Each row has a name. After each piece below comes the name of the row it's from, unless a question asks for something else. Each question is about the rows just above it.

[119  96 125 109] = z_265
[144 117 131 143] = z_831
[189 189 158 110] = z_568
[127  96 130 163] = z_867
[147 120 137  98] = z_55
[113 189 117 166] = z_17
How many times does z_568 hold [188]?  0
Which row holds these entries in another order? [119  96 109 125]  z_265

[ 45  72 136 167 150  98 147  87 119 123 119 118 116 150 147 160 123  93
  84  91 127 159 159 139 119 134 121 147 147 144 144 109 119 140 156 147] : z_675
[139 140  73 132 168 151 104  71  75 111 125 122 118 115 133 162 151 110
  94  84  84 128 159 159 140 138 133 123 136 144 145 142 110  92 141 156] : z_315
[ 72 118  88  93 111  93  91 117 118 167 162 159 119 118 139 159  45 160
 150 150  98 136 127 134 109 144 118 140 134  84 121 147 137 116 144 123] : z_38
[110  73 168 125 140 111 162  71  75 138  94 123 159 136 159 110 145 128
 133 104 133 141  84 163  44 118 122 144 156 103 142 132 151  92 115  84] : z_36
[ 45  72 136 167 150  98  75  87 111 132 119 118 116 150 162 160 139 159
 123 159 127  93  91  84 120 132 118 144 145 141 109  92 186 132 133 108] : z_963
Which row holds these entries in another order? [ 71  73  75  84  84  92  94 104 110 110 111 115 118 122 123 125 128 132
 133 133 136 138 139 140 140 141 142 144 145 151 151 156 159 159 162 168]  z_315
Which row holds [139 159 159 127  91  84  93 123] read backwards?  z_675
Times [117] occurs in z_963:  0
[147 156 140 119 109 144 144 147 147 121 134 119 139 159 159 127  91  84
  93 123 160 147 150 116 118 119 123 119  87 147  98 150 167 136  72  45] is which row reordered?  z_675
Times [139] occurs in z_315:  1
Count of [118] in z_38:  4
Times [118] occurs in z_675:  1

[147 140 134 143 139 128 131 124 126 139 100 135 140 139 139 124 151 135
 123 129 136 118 111 113] = z_403
[ 82 101 139 142 133 135 102  79 136 153 110 173 160 172 129 135 168 102
  81 123 137 128 140  78] = z_680
[110 148 113  90 154 116 118  78 153 158 103 148 142 154 137 106 154 118
  83 146 132 133 126  90] = z_376
[147 140 134 143 139 128 131 124 126 139 100 135 140 126 139 124 151 135
 123 129 136 126 111  89] = z_69
[151  99  84 125 113  98  93  98 149 158  98 171 156 155  95 140 172 117
  84  84  98 142 133  84] = z_472
Times [125] occurs in z_69:  0
Count of [148] in z_376:  2
[149  98  93] is which row, read backwards?  z_472
How many times does z_472 hold [98]?  4
Which row holds [133 142  98  84  84] read backwards?  z_472
Put [ 78  79  81  82 101 102 102 110 123 128 129 133 135 135 136 137 139 140
 142 153 160 168 172 173] back in order: which row is it?  z_680
Times [154] occurs in z_376:  3

[148 136 104 149 140 142 107 148 174 148 172 163 148 117 139 170 169 137
 163 169 169]  z_801
[139 138 118  95  99 136 150 206 190  90 167 181 127 123 117 157 142 163
 137 117 122]  z_458
[182 123  99 127 139 142 137 138  95 117 157 206 136  90 117 190 167 122
 150 163 118]  z_698
[ 91  99 153  78 163 160 142 131 200  72 187 149 131 122 131 153 159 131
 159 125 112]  z_348
Which row holds this, read backwards? [206 157 117  95 138 137]  z_698
Count of [137] in z_801:  1
[169 169 163 137] is which row, read backwards?  z_801
Times [148] occurs in z_801:  4
Count of [131] in z_348:  4
Where do [148 136 104 149 140 142 107 148 174 148 172 163 148 117 139 170 169 137
 163 169 169] appear?  z_801
[136 150 206 190  90 167 181 127 123 117 157 142 163 137 117 122 139 138
 118  95  99] is which row reordered?  z_458

[112 161 123 185 143 179] : z_967
[153  91  86 167 100  93] : z_573
[120 149 171  59 149 138] : z_112
[144 108  86 195 108 121] : z_101
Which row holds this, read backwards? [86 91]  z_573
Which row holds these entries in another order? [121 108 195  86 108 144]  z_101

[171 130 123 135 154 121  87  44 105  98 109  96 136  92 130  94 114  99
 141 139 124 121 151 136 124 183 195 106 105 102  77  86 145 208 115 175
 118 166  74 128  73 152  52 110 137 113  87 170 114 127 104 151 128 149
 101 107  68 152 155 105] : z_798
[143 106 121  71  97 105 124 111  60 102 126 113 130 109 148 115 136 109
 114 128 167  86  96 117 112 134 104 193 170 108 153  69 125 107  91 120
 112  96 138  83 151 126 111 120  85 130  73 126 153 177 122 132 127 111
 105 116 161 154 101 182] : z_546
[182 132 135  72  81 123 107 145  92 110 161 117 112 130 111 156 166 129
 136 127 169  71  43  87 100 124 126 169 142 129 137  68 107  93 108 118
  87  43 161  53 133 103 108 142  89 141  43 144 119 138 110 131 110 142
 168 154 195 178  67 142] : z_667
[127 104 106  93 115 131 107 105  81  87 138 109 114 117 146 101 120 107
  96 127 155  72 108 114 122 140 104 173 150 127 153  90 108 116  82 132
 108  97 125  79 147 136 106 115  98 138  77 134 156 141 118 148 126 101
 137 139 162 173  99 175] : z_410
[132 105  87  92 109 114 121 117  52 108 136 134 133 105 145 113 113 121
 111 146 104  72 104 114 122 124 108 173 153 108 150  90 118 114  89 127
  89  95 116  55 168 134 113 104  83 141  55 113 141 173 109 142 111 118
 134 142 161 155 115 181] : z_950
[148 105 124  95 112 132 120 137  74  78 119  95 132 124 141 146 137 111
 116 143 132  85 107 113 110 140 118 175 168 122 168  70 140 110 106 120
 106  96 132  74 163 128 122 138 100 136  98 114 139 166 114 148 125 125
 139 111 165 174 107 175] : z_594
[166 132 119  73  82 118 119 100  64  95 113 118 133 101 146  91 108 128
 132 127 135  99 108  87 111 123 101 209 153 121 171 101 142  94 112 132
 100 110 115  81 137 140 111 133  89 131 102 115 120 184 138 147 123 125
 158 144 172 182  95 142] : z_473
[170 130  86  68  99 105 121 145  74  87 121  96 135 136 113 154 105 105
 102 124 151  98 107  87 128 141 127 208 171 114 152 101 124 106  77 118
 114 109 137  52 175 139 123  94 128 131  92 151 152 149 136  44 110 104
 166 115 195 155  73 183] : z_589
Count of [104] in z_950:  3
Times [128] occurs in z_667:  0
Count of [114] in z_950:  3
Count of [42] in z_667:  0
which: [132 105  87  92 109 114 121 117  52 108 136 134 133 105 145 113 113 121
 111 146 104  72 104 114 122 124 108 173 153 108 150  90 118 114  89 127
  89  95 116  55 168 134 113 104  83 141  55 113 141 173 109 142 111 118
 134 142 161 155 115 181]  z_950
Which row holds these entries in another order? [ 44  52  68  73  74  77  86  87  87  92  94  96  98  99 101 102 104 105
 105 105 106 107 109 110 113 114 114 115 118 121 121 123 124 124 127 128
 128 130 131 135 136 136 137 139 141 145 149 151 151 152 152 154 155 166
 170 171 175 183 195 208]  z_589

[ 94 134 146 138] : z_257
[ 81 141 118  98] : z_794
[ 93 139 127 119] : z_333
[146  96 104 145] : z_495
[113 120 116 126] : z_832
[125 131  99 196] : z_994
[196 132  99 125] : z_549
[106 134 114 121] : z_186
[173 131 104 119] : z_976
[114 131 114 121] : z_512
How many times does z_512 hold [130]?  0
[127 139] is which row, read backwards?  z_333
[121 114 131] is which row, read backwards?  z_512
[125 196 132  99] is which row reordered?  z_549
Which row holds [ 96 146] read backwards?  z_495

[113 106 126 146 209 209 114 171  59 117 108 143 209 136 209]  z_839
[179  73  81 185 147 160 113 106 126 146 209 111 114 173  93]  z_666
[ 92 106 185  73 113 160 126 147 111  81 146 209 173 179 114]  z_861
[150 151 133  91 144 131 160 118 141 119 113 129 128  99 112]  z_176
Count of [93] in z_861:  0
[147 111  81 146 209 173 179 114  92 106 185  73 113 160 126] is which row reordered?  z_861
Times [210] occurs in z_839:  0
Which row holds these entries in another order? [ 73  81  93 106 111 113 114 126 146 147 160 173 179 185 209]  z_666
[ 93 173 114 111 209 146 126 106 113] is which row, read backwards?  z_666

[192  68  75  67  93  61 100 175 130 167  65 175  90  96  94  59  91 169
 164 100 136 167 168  69 133  65 142 119 160 149 191  95 164  73  89 147
  77  64 169 108 154 130  68 148 175  91 187 149 196 137 109 164 185  70
 139 195] -> z_201
[190 183  60  76 160 193  99  58  91 194 119  70 157 122  56 107 200 128
 137  67  93  69 185 137 187 179 155  62 118 108 122 145 147 184 133 187
 179 129 181  94 142  68  94 103  81  74 149 168 107 191  58 177 174 160
 151 121] -> z_884
[ 97 191 161  76 139 198  66 138 158 127  56  96 143 190 164 182 189 146
 178 135 200 128 151 178 167 145 108 161 163 141  99 102 125 121 132 195
  57 127 172  56  67 134 168 146  60 153 182 111  75 146 120 164 199  95
 146 141] -> z_416
[ 88 192 130  85 157  65 145 157 200  97 182  90 173  62  79 102 144 135
 115  98 154 177 177 116  73 100  68 166  73 180 129 161 133  61 130 147
 111  93 122  57 175 101  97  59 172 170 149  56  71 149 152 188 107  62
  56 192] -> z_749
[170  77  55 173 172  69 165 166  90 176 154 132  84 192  90 162 104  96
 142 137 192 143 104 175 107  92  84 153 146 133  90 137 100  57 196 177
 123  79 159  98 149 191 139 179 105  59  94 106  67  74 140 152 118 129
 139  84] -> z_859
[185  65 100 137 109 167 169  77 133 164 175 108 192  93  61  90 139  59
  94 191  64  90 149  96 195  73 154  67 149  70 130  75 119 164 175  65
 100 130  91 160 147 187 167 196 136 148  89 175  68 168  95  68 164 169
  69 142] -> z_22
[185 165  77 151  60 151  80 145 183 127  56  82 159 137  92 193 187  83
 197 175  84 166  58 153 191 200  57 170  61 113 139 111  64  72 100  65
  87 169 166 192  72  89 102 105 197 122 115  80  58 123 129  93  82  59
 180  74] -> z_183
[118 175  96  84 139  59  84  69 137 129 170 106 104 172 100 142 154  98
 150 133 176 105 192  77 196 146 191  57 173 177 152 104 162  55  92  94
 166 159  90  90 140 153  84 123  79 165  74 137 192  90 132  67 139 179
 107 143] -> z_690
Which row holds these entries in another order? [192  67 159 191 105  55 146 106  84 132 142 173  92 175  69 140  90 152
 104  84 139 192 162 129 133 137 104  77 176 137 165  84 107 177  96  98
 166 179  79  57 150 100 170  59  90 154 172  90 118  94 196  74 123 153
 139 143]  z_690
Which row holds these entries in another order? [192 100  67 169 154  70  90 148 133 137  89  65 191  91 164  77 119 130
 147 187 167  73 169 196  68 149  69  95 139  59 164 108  75 185 167  96
 160  61  94 175 168 164 142  65  91 136 175 195  93 100 130  64  68 175
 109 149]  z_201

[110 144 116 143 186 145] : z_216
[130 131 131 131 132 132] : z_717
[121 132 128  99  54 119] : z_955
[ 88 128 128 130 115 103] : z_208
[130 127 130 133 128 125] : z_788
[128 128 130 115  87 103] : z_494
How many times does z_717 hold [131]?  3
[103 128 128  87 115 130] is which row reordered?  z_494

[185  87 153 123 134 146 111 125 137  97 146 170 122 144 116 142 101 130
 115 122 108 120 159 131 107 160 125 163  75 165 124 108 188]  z_882
[131 111 165 160 107 125 185 134 146 101 122 124 120 153  87 170 159 144
 163 125 107 137 115  75 116  97 123 188 146 122 130 142 108]  z_580
[185  87 153 123 134 146 111 125 137  97 146 170 122 144 116 142 101 130
 115 122 108 120 159 131 107 160  79  69 189 116 159 149  74]  z_726
[144 159 170  87 153 120 124] is which row, read backwards?  z_580
Put [ 74 149 159 116 189  69  79 160 107 131 159 120 108 122 115 130 101 142
 116 144 122 170 146  97 137 125 111 146 134 123 153  87 185] back in order: which row is it?  z_726
Which row holds this, read backwards? [137 107 125 163 144 159 170  87 153 120]  z_580
[188 108 124 165  75 163 125 160 107 131 159 120 108 122 115 130 101 142
 116 144 122 170 146  97 137 125 111 146 134 123 153  87 185] is which row reordered?  z_882
which: [185  87 153 123 134 146 111 125 137  97 146 170 122 144 116 142 101 130
 115 122 108 120 159 131 107 160  79  69 189 116 159 149  74]  z_726

[129 140 143 161 158 140 127 137 145 153] = z_760
[133 134 156 133 141 141 141 133 170 141] = z_933
[125 122 127 136 141 115  93 131 111 114] = z_177
[145 158 140 152 145 145 127 145 143 161] = z_157
[141 141 133 156 134] is which row, read backwards?  z_933
[114 111 131  93 115 141 136] is which row, read backwards?  z_177
How many times does z_157 hold [127]?  1
Put [127 140 143 145 145 145 145 152 158 161] back in order: which row is it?  z_157
[153 129 140 143 161 158 140 127 137 145] is which row reordered?  z_760
How many times does z_157 hold [145]?  4

[130 128 120 129] : z_414
[130 129 131 128] : z_166
[151 110 151 110] : z_971
[114 126 127 122] : z_523
[150 127 130 126] : z_878
[145 149 133 120] : z_34
[146 129 122 134] : z_251
[201 134 119 129] : z_29
[146 129 115 126] : z_906
[111 134 159 132] : z_111
[128 127 133 132] : z_282
[145 133 149 121] : z_774
which: [146 129 122 134]  z_251
Count of [151] in z_971:  2
[134 111] is which row, read backwards?  z_111
[121 133 145 149] is which row reordered?  z_774

[108 148 128 130 111  83 116 153] : z_553
[155 108 115 129 154 161 106 114] : z_317
[121 135 135 153 102  43 163 163] : z_705
[110 173 116 164 121  87 137 132] : z_733
[110  99 174 116 144 125 137 109] : z_427
[155 159 144 129 108 114  97 150] : z_417
[137 116 109 101 125 187 132 155] : z_931
[133 116 131  83 150  96 127  80] : z_826
[137 114 112  76 171  98 111  69] : z_758
[173 110 137 116 109  99 125 144] : z_451
[108 114 159 150 129 144  97 155] is which row reordered?  z_417
Which row holds [125  99 109 116 137] read backwards?  z_451
Put [187 132 137 125 116 101 155 109] back in order: which row is it?  z_931
[144 125  99 109 116 137 110 173] is which row reordered?  z_451
Where do [173 110 137 116 109  99 125 144] appear?  z_451

[129 136 139 132 107 132 151 109 157 126  91 134 126 142 125 146 115 104
 129 107 129  99 140 122 127 145 157 126 137 140 111 110 118] = z_897
[125 123 115 137 125 129 138 153 115 143 115 102 132 111 153 146 131 118
 128 118 135 131 143 112 110 144 147 152 138 121 124 145 120] = z_15
[113 126 133 122 129 140 126 132 117 143 177 141 125 134  92 122 118 131
 135 130 135 124 142 120 131 126 128 123 117 133 116 149 107] = z_284
[116 116 129 125 137 129  99 128 117 130 166 137 135 124 126 128 126 150
 122 159 124 160  99 130 139 117 107 133 127 126 142 139 140] = z_507
[103 149  94 103 125 107 102 105 166 109 133 134 126 130 153 126 122 168
 118 154  85 146  76 104  99 104 163  94  94 107 147 173  92] = z_956
[116 107 143 131 134 125 126 117 120 125 133 133 122 123 122  92 131 117
 177 113 118 130 132 149 135 142 135 128 129 126 126 140 141] = z_773
[125 123 115 137 125 129 138 153 115 143 115 102 132 111 153 146 131 118
 118 118 135 131 143 165 118 144 147 102  83 121 124 145 120] = z_531
[ 92 107 113 116 117 117 118 120 122 122 123 124 125 126 126 126 128 129
 130 131 131 132 133 133 134 135 135 140 141 142 143 149 177] is which row reordered?  z_284
Times [153] occurs in z_531:  2
[159 122] is which row, read backwards?  z_507
which: [129 136 139 132 107 132 151 109 157 126  91 134 126 142 125 146 115 104
 129 107 129  99 140 122 127 145 157 126 137 140 111 110 118]  z_897

[140  95 150 154 147 140 127 143  62 130 195 150 129 115  57  97 138 142
 128 132 158 130 170 153 128 142  65 122 101 144 127 129 148]  z_670
[142 134 133 134 113 119 159 129 154 117  65 115 121 129 152 131 125 119
 116 122 135 123 131 118 110 149 145 116 127 135 127 123 127]  z_270
[113 128 122 122 135 139  88 126 125 144 155 132 141 137 124 159 129 133
 156 134 121 129 120 129 161 107 111 161 170 121 130 132 126]  z_777
[155 129 132 111 156 107 129 122 125 128 170 129 121 133 137  88 126 139
 161 122 113 120 121 144 133 130 159 126 141 161 135 124 132]  z_362
[132 130] is which row, read backwards?  z_777
Which row holds [132 155 144 125] read backwards?  z_777
Times [116] occurs in z_270:  2
Put [126 113 128 122 122 135 139  88 126 125 144 155 132 141 137 124 159 129
 133 156 134 121 129 120 129 161 107 111 161 170 121 130 132] back in order: which row is it?  z_777
[128 122 122 135 139  88 126 125 144 155 132 141 137 124 159 129 133 156
 134 121 129 120 129 161 107 111 161 170 121 130 132 126 113] is which row reordered?  z_777

[103 191  81 165] -> z_11
[ 63 120 106 171] -> z_196
[ 55  60 199 204] -> z_750
[ 77 163 127  95] -> z_811
[163 127  77 167] -> z_276
[129 166 166 166] -> z_342
[198  55  60 204] -> z_947
[127 163  77] is which row, read backwards?  z_811
Which row holds this, read backwards? [199  60]  z_750
Put [127  95  77 163] back in order: which row is it?  z_811
Times [166] occurs in z_342:  3
Which row holds these entries in another order? [199 204  55  60]  z_750

[129 128 120 127 125 119 134 128 124 158 124 133 119 132 127 126 130 134
 106 156 130 126 132 133 146 162 181 134 129 131 207 126 132 127 107 127
 141] : z_869
[127 129 131 128 125 134 120 119 124 158 124 133 119 132 127 126 130 134
 106 156 130 126 132 133 146 162 129 134 129 131 207 126 132 127 107 127
 141] : z_37
[129 128 120 127 125 119 134 128 124 158 124 133 119 132 130 126 130 134
 106 156 130 126 132 133 146 162 181 124 125 131 207 126 124 127 107 127
 141] : z_316
which: [127 129 131 128 125 134 120 119 124 158 124 133 119 132 127 126 130 134
 106 156 130 126 132 133 146 162 129 134 129 131 207 126 132 127 107 127
 141]  z_37
which: [129 128 120 127 125 119 134 128 124 158 124 133 119 132 130 126 130 134
 106 156 130 126 132 133 146 162 181 124 125 131 207 126 124 127 107 127
 141]  z_316
Which row holds this, read backwards? [124 119]  z_37
How many times does z_316 hold [124]?  4
Which row holds this, read backwards? [126 130 132 119 133 124]  z_316
Times [130] occurs in z_37:  2
The row with [129 128 120 127 125 119 134 128 124 158 124 133 119 132 127 126 130 134
 106 156 130 126 132 133 146 162 181 134 129 131 207 126 132 127 107 127
 141] is  z_869

[ 52 146 150 123 129] = z_161
[123 146  52 149 129] = z_259
[ 82  78  57  56 157] = z_337
Times [146] occurs in z_161:  1
How many times does z_337 hold [56]?  1
[123 150 146  52] is which row, read backwards?  z_161
[149  52 146] is which row, read backwards?  z_259
Which row holds these entries in another order? [129 123 146  52 149]  z_259
Which row holds [157  56  57] read backwards?  z_337
Put [ 52 123 149 146 129] back in order: which row is it?  z_259

[173 125 119  71 119 119  91] -> z_697
[138 122 128 133 125 109 128] -> z_193
[129 115  92 129 130 127 141] -> z_468
[118 124 121 121 118  96 118] -> z_178
[105 119 131 205 143 169 160] -> z_444
[110 144 106 156 121 119 128] -> z_846
[138 124 142 121 132 142 142] -> z_2
[130 116 129  92 129 127 141] -> z_154
[128 138 125 109 122 128 133] is which row reordered?  z_193
How many times does z_2 hold [142]?  3
[110 121 128 119 144 106 156] is which row reordered?  z_846
[ 92 116 127 129 129 130 141] is which row reordered?  z_154
Count of [119] in z_178:  0

